Here are some points, each followed by its number:
[ 1.27 -0.39  2.07 -1.07  0.41 -0.02  0.37  1.92] 0
[ 1.57 -0.17 -0.46 -1.12 -0.17 -0.3   0.36  0.66] 1
[ 1.05 -0.01 -0.32 -0.57 -0.3   0.01  0.65 -0.13] 2
[-0.74  0.3  -1.1   1.26 -0.64 -0.16  0.27 -2.08] 3
[ 0.25 -0.35 -1.75 -0.38  0.33  0.09 -0.25  1.26] 4
[ 1.47 -0.08  0.81 -0.89 -1.15 -0.52  1.59 -1.47] 5
[ 1.43 -0.31 -2.01 -0.4   0.45  0.45 -0.32  1.6 ] 6
[-1.16 -0.17 -0.54  2.14 -0.71 -0.02 -0.41 -2.02] 7
[-0.13  0.37 -0.87  1.18  0.27 -0.36 -0.53 -0.81] 8
[ 0.15 -0.26  0.53  1.46 -0.07  0.15 -0.41 -1.5 ] 9
[ 1.64  0.13  1.49 -2.55 -1.04  0.4   2.41 -0.19] 10
[ 0.36 -0.08  0.18 -1.72  0.35  0.23  0.13  1.55] 11
[-1.57  0.19 -1.08  2.41 -0.43  0.02 -0.43 -2.21] 12
[-0.92  0.41 -1.72 -0.55 -2.41  1.44  3.02 -5.01] 13
[ 0.39 -0.51  0.37 -0.52 -0.71  2.03  0.94 -1.75] 14
[-0.1  -0.23  1.32 -1.84  0.2  -0.55  1.01  1.44] 15
Which two points above are nearest to each new point by angle? Their numbers follow each, nearest first.
[ 1.2   0.13  2.64 -2.89 -0.74 -1.13  2.53 -0.17] 10 15
[ 0.15 -0.22  0.46 -2.78  0.75 -0.16  0.08  2.62] 11 15
[ 0.52  0.62 -1.16  0.54 -0.13  0.1  -0.53 -0.61] 8 3
[-0.92 -0.25 -0.09  0.57  0.96 -0.42 -1.4   1.31] 4 6
[ 1.01 -0.01  0.75 -1.87 -0.86 -0.57  1.95 -0.02] 10 5
[-1.33 -0.66  1.75  1.64  1.34 -0.95 -2.67  2.3 ] 0 15
[-1.72 -0.09 -0.96 -0.69 -2.02  1.3   2.93 -3.95] 13 14
[ 0.66 -0.23 -0.84 -0.02 -0.21 -0.6   0.32 -0.57] 2 5
[ 1.1  -0.06  0.31  1.2  -0.27  0.29 -0.16 -1.63] 9 7
[ 0.76  0.16 -0.63 -0.62 -0.44 -0.07  0.78 -0.41] 2 5
[-0.05  0.   -0.6  -0.14 -0.56  0.    0.74 -0.92] 13 3
[-1.62 -0.02 -0.66 -0.23 -1.79 -0.13  2.45 -3.65] 13 3
[ 0.67 -0.18  0.33  1.65  0.1   0.83 -0.8  -1.05] 9 7
